Turns, then the turns between two rows, first turn first; the first pair answered:
sive (before -> after):
[  8 -28 -33   4  28  -6  -3  23  25  -4 -14] -> [ 18 -29  -2   3  12   3 -14 -24  21  35  15]
[  1  23 -12  -8  -4  -7  17  32  -5 -18 -30] -> [ 13  -6  26  20  -8 -28  10 -29   4 -10   4]
[-12  13 -38   6   0 -21  -8  37  45 -25   1] -> [  3   2   6  15 -19 -17 -23 -29  45  14  39]
[-2 -7 41  0 -3  0 20 -7  4  6 -7] -> [ -5   5  27 -12   0  10  22  17   0   6 -20]
moviz (before -> after):
[-23   2  25  -3  -1  -4 -13 -22  21  16  10] -> [-15  -6  42   5  -4   3 -11 -19   8  12   0]
[ 19 -33  24  19   4 -11   6   2  -3   2 -10] -> [ 11 -28   9  19  14 -25   9   9   7 -14  -9]
[ -4  -5 -31  -9  18  -6   3  17  23   0   0] -> [  2  -6 -24 -15   8   8  -4   2  23  24   9]
lera (before -> after):
[ -2 -20  46  27 -10   9  18   4 -16 -25 -21] -> [-14  25  30  -7 -21  34  16  13 -28  10 -20]
[  9  10 -12 -23 -11  28 -10  -4   8  53   4] -> [ 15 -24 -23 -11   7   4 -15 -13  35  35  17]
[ 24  -5 -18 -21  -8  64   1  60   9  14 -42] -> [ 24 -22 -40 -22   4  49  -5  55  37  13 -32]

(two turns a pair)
[  4  12  19  11   7  42 -10  23 -11  12 -20] -> [ -8  -5  -2  31  30  -5  -6  20  19 -29  -6]	sive moviz
[  6   4  31   4 -20  19 -19 -26  -3  31  11] -> [-14  20 -33 -13   5   7  -6  38  13  -6 -17]	sive moviz
[-17  23  -4  -5   8 -11   2  -5  -5  -8   5] -> [-12  12  -9  -5  11 -11  -5 -16   9   0  14]	moviz lera
[-33  24 -12  -6   9 -40   6 -28  11 -11  11] -> [-29  11 -15  -4  12 -39   2 -32  21  -4  14]	sive lera
[-14  28 -16 -15  12 -31   7  -4   5  -9   9] -> [-14  24 -22 -19  13 -28   6   7   9 -14   3]	moviz sive
[  2 -16  -7 -32 -15   3 -27 -26  35   0   8] -> [ 10 -36  18  -9 -16  -6 -19 -27  21 -24  -5]	lera moviz
[  6 -31  27   4   1 -26   1   2 -15 -28  30] -> [ -9  22  16 -34 -14   7   1   9 -35   9  30]	lera lera
[ -3  -2   3  21   9 -18  22   3   8 -12  20] -> [ -7  12 -11   9   9  -7  24  25   4  -9   6]	sive sive
[-12   3 -36  15  11  -6  18  50   4 -14 -18] -> [  8 -22  27  37 -12 -11   4 -31   1  22  29]	lera sive
[ 44 -44 -10 -18  -3  62 -19  24  19  42 -28] -> [ 52 -80  22  25   3  28 -13   6  15   2 -25]	moviz sive
[  7   3  -4   7  -4 -13   0 -15  19  23  35] -> [  5  25 -15 -13 -11  12   6  23   3  26   7]	lera sive
[  5  17  17 -28  -9 -19 -11 -16   9  35  24] -> [ 16 -15  30  -1  -3 -35  -9 -22  13  10  21]	lera lera
[-17  20 -30 -11   8 -13   3  11   8 -14   1] -> [-13   2 -29  -3  13 -24   0  -1  22 -18  11]	moviz sive
[ -7   9  35  22  -4  -4  13  -8  -4 -41  -6] -> [-14  42   0 -22 -10  22  -3 -11  15  10  11]	sive lera
[-11 -38   7   6  20  17 -12  12   5  -6 -32] -> [-10 -25   4  -7  13  31 -14  14   1   9 -33]	sive sive
[  6  18  24   5 -17  19   1 -16  -5  16  19] -> [  0  31   6  -5 -15  25   3   2  -8  17  11]	moviz lera
[  2 -10  18  13   0  -4  11 -11 -14 -15  -7] -> [-10  22  -8 -18  -1  13   3  -7  -6  13   0]	lera lera
[  3 -13   0   5   0  35   5  14  -2 -12 -22] -> [  4 -29   7  21   5  13   1  -8   8 -23  -5]	lera sive
[ 35 -22  29   1 -29   9 -22   9 -14  26   7] -> [ 21   9  18  -8 -30  16 -10  38 -32  14 -10]	moviz lera
[-15  10 -10  15  18 -28   5   6   1 -17  15] -> [ -7  11  -2   8   8 -19  -6 -21   5  16  32]	sive lera
[ -2  10 -25  -6 -21  22 -23   9   7  -2 -22] -> [  6 -18 -17  11 -14   1 -28 -19  25  -7  -2]	lera sive
[ -1  23  48  10 -12   4   5 -35 -23  -5   8] -> [-17  53  21 -11 -10   8   7 -13 -22  -2   2]	moviz lera
[  0  10 -25 -13   2 -16 -26 -20  19  -5  22] -> [ 25  -4  20  -2 -20  14 -24 -24 -11   8   5]	moviz moviz
[ -9  15 -26 -15   7  12  -1   0   0  23  27] -> [  4  -7 -23  -9   6  17  -8  -9   9  29  27]	moviz lera
[  4  -4 -17 -22 -12  26 -18  22 -17  -2 -12] -> [  8 -13 -26 -24  -6  23 -22  15  -2   4  -3]	lera moviz
[ 23  -4  10  10  -8 -18 -24 -45  -7 -18  20] -> [ 20   9  21  15 -13 -14 -15 -30 -30 -30   3]	lera moviz
[  3   7  10   2 -10 -16   6   1 -14   0   0] -> [ -1  11  -8  -9  -3 -16   0   2   1  10   6]	lera lera
[ 25 -11  10  -1 -28  -8  -2 -10  14  19  22] -> [ 23   1   4  -8 -27  11   8  33  -4   9  -8]	moviz sive
[-10   3 -18 -19 -25  -8 -21  -2  35   9  19] -> [ 11 -13  26  -4 -46  17 -18   3   2   7  -5]	moviz moviz
[  6   2  -1 -19   1  15  -1   2  14  16   6] -> [  9  -7   0 -15   1  19  -2   4  14  15   2]	moviz lera
